One turning vector, and how many steps it has turned:
The counts run from 0 to 64.
[ 2.86  2.80  0.07 -5.63 -0.39 -2.56  2.32 -0.23  1.21 -0.24 -1.07 -2.88
 -6.69] | 23
[ 3.74  1.65 -0.05  0.88  4.74 -0.07  5.47 -3.33 -0.71 -2.14  1.34 -3.65
  0.29] | 34
[ 2.94 -5.31  0.76 -1.81  2.36 -1.06  4.79 -5.06 -2.67 -1.62 -1.08 -1.60
 -2.14] | 13
[ 3.66  1.37 -2.35  1.98  2.56 -1.03  5.77 -3.51  0.87  0.16  2.46 -1.87
  3.52] | 62
[ 2.58 -4.40  1.25 -0.97  3.88 -0.61  5.22 -4.27 -2.12 -3.69  0.08 -2.66
 -1.16] | 11
[ 3.47  2.64 -0.13  0.71  4.60 -0.51  5.62 -2.95 -0.07 -3.33  1.37 -4.70
 -0.15] | 33
[ 2.72 -4.06  1.26 -0.66  4.42 -0.40  5.36 -3.73 -2.40 -3.75  0.63 -2.66
 -1.31] | 10
[ 3.30  4.42  0.12 -0.11  4.07 -1.33  5.45 -1.18  0.60 -2.99  0.53 -4.83
 -1.15] | 31
[ 4.36 -2.50 -1.05  0.44  2.90 -0.36  5.70 -5.81 -1.59 -0.39  0.35 -3.14
  0.67] | 38
[-0.37  2.56  1.65 -3.49  2.57 -2.22  2.75  2.41  1.76 -5.03  0.40 -2.17
 -5.89] | 0
[ 3.50 -2.29 -0.06 -5.52 -0.57 -2.29  1.92 -3.06 -1.04  1.39 -1.15 -2.14
 -6.10] | 19
[ 2.98  3.54  0.36  0.66  3.99 -0.72  6.06 -1.69  0.03 -3.62  1.11 -4.01
 -0.97] | 32
[ 2.51  5.28  0.36 -2.88  1.85 -1.87  4.22  0.32  1.22 -2.26  0.10 -4.21
 -4.68] | 27
[ 5.19 -2.99 -2.22 -1.70  0.91 -0.89  4.77 -6.13 -2.12  1.54 -0.03 -2.10
 -1.30] | 41
[ 4.70 -2.75 -2.09 -1.42  1.54 -1.19  4.88 -6.12 -2.13  1.45 -0.22 -2.53
 -0.48] | 40
[ 2.77  6.89 -1.63  0.01  1.72 -2.52  4.45 -0.40  2.48 -0.25  2.00 -3.23
 -0.18] | 56
[ 0.83  0.80  1.94 -0.60  4.79 -0.42  4.87 -0.37 -0.15 -6.29  0.94 -3.61
 -1.72] | 5
[ 3.99 -0.59 -0.86  0.90  3.50 -0.52  6.50 -4.49 -1.57 -1.56  0.55 -3.78
  0.77] | 36
[ 4.94 -2.06 -2.68 -3.36 -1.22 -2.13  3.19 -5.17 -0.93  3.62 -0.34 -1.78
 -2.91] | 44
[ 3.38 -4.63 -0.32 -4.26  0.61 -1.26  3.30 -4.57 -2.05  0.02 -1.38 -1.88
 -4.42] | 16
[ 1.25 -0.96  2.30  0.52  4.93 -0.17  6.01 -1.70 -0.68 -5.37  0.53 -2.73
 -1.39] | 7
[ 2.76  6.94 -1.95 -1.11  1.23 -2.61  4.33 -0.37  2.76 -0.11  2.14 -3.05
 -0.99] | 55
[ 3.41 -0.08  0.14 -5.41 -0.76 -2.69  2.08 -1.09 -0.42  0.44 -1.40 -2.27
 -6.76] | 21
[ 1.29 -2.20  1.81 -0.55  4.87  0.30  5.55 -2.39 -1.43 -5.37  0.95 -2.76
 -1.02] | 8
[ 2.48  3.49  0.07 -4.82 -0.09 -2.90  2.46 -0.22  1.34 -0.67 -0.46 -3.04
 -6.25] | 24
[ 2.79  5.29  0.32 -1.39  3.06 -1.96  4.60 -0.42  1.06 -3.01  0.80 -4.26
 -3.30] | 29
[ 4.04 -0.59 -2.75  1.50  1.88 -1.11  5.54 -5.04  0.44  1.28  2.55 -1.53
  3.18] | 64
[ 1.94  4.62 -0.12 -3.82  1.65 -2.70  3.18  0.46  1.10 -2.20  0.00 -4.00
 -5.52] | 26
[ 3.59  6.01 -2.23 -3.04 -0.50 -3.47  2.59  0.26  2.52  1.54  0.75 -2.87
 -3.57] | 52
[ 2.83  5.60  0.26 -2.07  2.24 -1.54  4.58  0.19  1.34 -3.01  0.14 -4.28
 -4.14] | 28
[ 4.27  1.06 -2.29 -5.37 -2.17 -3.23  2.79 -2.99  0.79  3.47 -0.10 -1.86
 -3.95] | 47
[ 3.84  0.37 -2.77  1.57  2.69 -1.38  6.31 -4.56  0.90  0.94  2.93 -1.76
  3.68] | 63
[ 4.47 -0.91 -1.14  0.36  3.44 -0.66  6.12 -5.39 -1.45 -1.24  0.88 -3.62
  0.32] | 37
[ 2.71  4.29  0.25 -4.55  0.85 -2.24  2.63  0.12  1.81 -1.10 -0.36 -3.87
 -5.93] | 25
[ 2.99 -4.97  0.98 -1.40  3.22 -0.57  4.36 -4.79 -2.34 -2.34 -0.70 -2.05
 -1.97] | 12
[ 2.88  1.37 -0.49 -6.04 -0.35 -3.02  2.28 -0.56  0.04  0.15 -0.84 -2.81
 -6.72] | 22
[ 3.33  4.76  0.62 -0.54  3.61 -1.25  5.40 -0.50  1.19 -2.92  0.79 -4.44
 -2.43] | 30
[ 5.15 -1.06 -1.86 -4.33 -1.59 -2.42  2.42 -4.42 -0.65  3.48 -0.85 -1.83
 -3.30] | 45
[ 3.81 -5.34  0.44 -3.42  0.99 -1.09  3.64 -5.17 -2.13 -0.06 -1.06 -1.70
 -3.46] | 15
[ 3.10  7.56 -2.11 -2.01  0.38 -2.51  3.62 -0.27  2.89  0.44  1.41 -3.34
 -1.83] | 54
[ 3.43 -3.20  0.15 -5.42 -0.16 -2.76  2.57 -3.20 -1.35  0.74 -1.48 -1.72
 -5.07] | 18
[ 3.49  4.98 -2.22 -3.58 -0.82 -3.71  2.74 -1.14  2.23  2.05  0.94 -2.46
 -3.66] | 51
[ 0.16  2.60  2.61 -1.31  4.25 -1.19  4.39  1.55  0.75 -6.38  0.61 -3.19
 -3.57] | 3
[ 3.08  3.84 -2.04  1.66  2.84 -1.31  5.98 -3.11  1.74 -0.77  3.12 -2.29
  2.72] | 60
[ 0.17  3.05  2.33 -2.96  3.06 -2.15  2.90  1.97  1.22 -5.19  0.28 -2.56
 -4.99] | 1
[ 2.11 -3.17  1.50 -0.33  4.91  0.20  5.49 -3.14 -1.34 -4.44  0.44 -2.78
 -0.68] | 9
[ 4.52  0.20 -2.67 -4.76 -1.64 -2.90  2.34 -3.81  0.21  3.80 -0.71 -1.49
 -3.65] | 46
[ 3.36  4.62 -2.23  1.78  3.18 -1.47  5.29 -2.12  2.30 -0.83  2.96 -2.67
  2.04] | 59
[ 5.22 -2.49 -2.37 -3.35 -0.88 -1.96  3.73 -5.59 -1.28  3.09 -0.85 -1.94
 -2.13] | 43
[ 0.50  1.72  2.34 -1.12  4.65 -0.82  4.54  0.35  0.51 -6.43  1.14 -3.38
 -2.86] | 4
[ 2.77  6.28 -1.40  0.66  2.15 -2.07  5.02 -0.64  2.35 -0.94  2.67 -3.18
  0.51] | 57
[ 0.18  2.82  2.10 -2.21  3.81 -1.47  3.99  2.11  1.03 -6.21  0.75 -2.53
 -4.10] | 2
[ 3.21  4.43 -2.10 -4.71 -1.47 -3.69  2.66 -1.17  1.94  2.53  0.33 -2.48
 -4.51] | 50
[ 3.31 -1.41 -0.24 -5.76 -1.07 -2.89  1.79 -1.87 -0.76  0.96 -1.22 -2.22
 -6.42] | 20
[ 1.09 -0.02  2.16  0.18  5.16 -0.41  5.40 -0.70 -0.64 -5.92  0.70 -3.80
 -1.70] | 6
[ 3.70  1.03 -0.55  1.14  3.50 -0.26  6.21 -4.06 -0.82 -2.44  0.43 -3.63
  0.53] | 35
[ 3.42  5.46 -1.95  1.13  2.33 -1.45  5.11 -1.40  2.32 -0.42  2.61 -3.27
  1.48] | 58
[ 3.47 -4.35 -0.61 -5.14 -0.02 -2.08  2.98 -4.27 -1.98  0.57 -1.37 -1.65
 -4.93] | 17
[ 4.75 -2.34 -1.26 -0.30  1.88 -1.19  5.29 -5.81 -1.90  0.56  0.02 -2.82
  0.23] | 39
[ 3.74  2.65 -2.04  1.70  3.09 -1.38  6.10 -3.55  1.07  0.12  2.70 -2.57
  3.24] | 61
[ 3.88  2.28 -2.65 -4.80 -1.77 -3.24  1.95 -2.30  1.13  3.50 -0.39 -2.00
 -3.56] | 48
[ 3.80  3.61 -2.51 -4.40 -2.05 -3.21  1.54 -1.83  1.68  3.00 -0.23 -1.81
 -4.08] | 49
